Rotation paths and how fast each direction turns (degrees each step)
Each turn is a multiple of 5 degrees from 10 to 175, or 0.
Each row of a path follows its step; steps can be skipped.
Rotation 1:
step 0: | +3.31 | +1.03 | -0.18 | -0.01 | -0.44 | +1.49 | +1.95 | -0.59 | -0.79 | -1.14 | -1.41 | +4.11 | +1.01 | +0.55 | -0.04 | -1.00 | +0.07 | +0.28 | +1.67 | +1.19 | +2.43 | -1.38 | -1.80 | -0.74 | +2.11 | +1.68 | +1.09 | +0.27 | -0.56 |
step 1: | +0.13 | -0.63 | -0.18 | -0.10 | -0.08 | -0.14 | -0.90 | +1.77 | -0.84 | -0.26 | -2.90 | -0.24 | -1.79 | -0.07 | -1.66 | -1.28 | -0.21 | -0.68 | -0.18 | +0.21 | +0.40 | -1.25 | -1.23 | +1.75 | +3.42 | +0.10 | -1.66 | -2.84 | -3.97 |
step 2: | +0.21 | -1.07 | +0.28 | +0.14 | -1.58 | +1.72 | +2.22 | -1.96 | -1.81 | -0.22 | +1.29 | +1.90 | +1.13 | -1.15 | +1.66 | +0.52 | +1.34 | -0.40 | +1.60 | +0.12 | -1.10 | -0.13 | -2.81 | -1.83 | +2.09 | +0.23 | +0.68 | -1.46 | -3.46 |
step 3: | +2.39 | -2.05 | +0.61 | -0.09 | -0.69 | -1.52 | +1.65 | -1.61 | -1.48 | +0.62 | -1.90 | -1.22 | +0.73 | +0.98 | -2.36 | -0.91 | +0.46 | -0.57 | -1.04 | -1.87 | -0.46 | +1.26 | -0.99 | +2.24 | +2.70 | -0.63 | -1.76 | +1.52 | -2.73 |
step 4: | +0.16 | +1.81 | -0.73 | -3.32 | -2.17 | +2.12 | +1.36 | -2.99 | -0.75 | +0.68 | +1.48 | -0.78 | -0.79 | +1.39 | +1.48 | -1.07 | +2.90 | +0.74 | -1.35 | -0.15 | -0.37 | -0.53 | -1.88 | -0.01 | +1.52 | +0.71 | -1.22 | -0.73 | -1.45 |
step 5: | +4.12 | -0.81 | +0.40 | -2.19 | -0.13 | +0.18 | +0.36 | -0.31 | +1.19 | +2.60 | -1.94 | +1.22 | +1.24 | +3.39 | -0.72 | +2.33 | -0.84 | -0.23 | -0.14 | -0.72 | -0.15 | -0.47 | -1.20 | -0.58 | +1.80 | -1.12 | -1.77 | +0.22 | -0.61 |
step 6: | +1.08 | +1.71 | -3.20 | -1.90 | -1.43 | +0.52 | +0.31 | -0.58 | +0.88 | +1.37 | +0.62 | +2.44 | -2.13 | -0.56 | -1.24 | -0.84 | +0.60 | +1.45 | -0.26 | -0.26 | +3.19 | -1.63 | -2.58 | +1.74 | +1.14 | +0.72 | +0.38 | +0.02 | -1.78 |
step 7: | +1.76 | -1.03 | -0.49 | -0.80 | +1.16 | +0.43 | +0.54 | +0.85 | +1.05 | +2.82 | -2.43 | +1.67 | -0.29 | +0.04 | +1.30 | +0.92 | -0.34 | -1.22 | -1.00 | +2.15 | -1.37 | +0.25 | -1.09 | +0.16 | -0.29 | -0.32 | -1.16 | -2.76 | -4.32 |
step 8: | +0.68 | -0.13 | -1.41 | +0.85 | +0.68 | -0.67 | +2.02 | -1.94 | -2.04 | +1.65 | +1.62 | +4.08 | -0.14 | -0.28 | +0.78 | -1.54 | -0.49 | +0.13 | +2.12 | +0.85 | +0.01 | -0.07 | -2.01 | +2.40 | +2.27 | -0.40 | -0.38 | +1.87 | -1.72 |
step 9: | +2.19 | +0.48 | -0.49 | -1.43 | +1.41 | +0.87 | +2.00 | +0.08 | -1.74 | -0.65 | -3.92 | +0.12 | +0.11 | -0.04 | -0.37 | -2.17 | +2.10 | +0.93 | -0.74 | +0.91 | -2.29 | +0.66 | +0.29 | +2.21 | +0.57 | +0.98 | -2.22 | -1.11 | -2.05 |
step 10: | -0.38 | +0.58 | -0.38 | -1.22 | +0.70 | +2.19 | +1.22 | -1.82 | -3.39 | +0.45 | +1.13 | +2.20 | -0.54 | +2.45 | +0.30 | +0.09 | +0.20 | -1.03 | +1.39 | -1.04 | -1.25 | -2.13 | -1.60 | -0.56 | +2.99 | -1.41 | -1.45 | -1.96 | +0.07 |
Speeds:
| +0.79 | -0.44 | -0.63 | +0.55 | +0.23 | +0.37 | -0.44 | +0.42 | +0.21 | -0.37 | +1.19 | +0.54 | +0.67 | +0.19 | +0.88 | -0.45 | -0.19 | -0.37 | -0.71 | -0.47 | -0.40 | +0.20 | +0.19 | -1.01 | +0.23 | -0.43 | -0.69 | -0.54 | -0.06 |
135
| -0.52 | -0.18 | +0.68 | -0.20 | +0.41 | +0.57 | +0.08 | -0.46 | -0.35 | +0.93 | -0.18 | +0.17 | +0.10 | +0.43 | +0.89 | +1.25 | -0.41 | -0.66 | +0.54 | +0.28 | -0.82 | -0.33 | -0.28 | -1.22 | -0.11 | +0.04 | +0.39 | -0.03 | -0.04 |
135
| -0.61 | -0.49 | -0.08 | +0.50 | +0.75 | +0.11 | +0.93 | -0.35 | +0.57 | +0.26 | -0.31 | -0.34 | -0.44 | -0.81 | +0.45 | -0.28 | +1.06 | +0.09 | +0.23 | +0.08 | +0.04 | +0.78 | +0.18 | -0.43 | +0.62 | -0.96 | -0.64 | +0.82 | -0.09 |
65
| +0.49 | -1.40 | +0.55 | -0.76 | +0.15 | -0.67 | +0.35 | +0.67 | +0.45 | -0.39 | -1.04 | +0.13 | +0.07 | +0.07 | -0.61 | +0.29 | -0.15 | -0.32 | -0.58 | +0.45 | -0.59 | +0.35 | +0.44 | -0.37 | -0.39 | +0.54 | -0.81 | -0.07 | +0.05 |
170
| -0.38 | +0.16 | -1.00 | -0.16 | -0.59 | +0.23 | -0.47 | +0.69 | -0.87 | +0.37 | -0.60 | -0.54 | -0.12 | -0.40 | -0.01 | -0.62 | -0.90 | +0.38 | -0.45 | +0.37 | -0.36 | +0.29 | -0.73 | -0.84 | +0.22 | +0.27 | -0.29 | +1.12 | +0.10 |
140
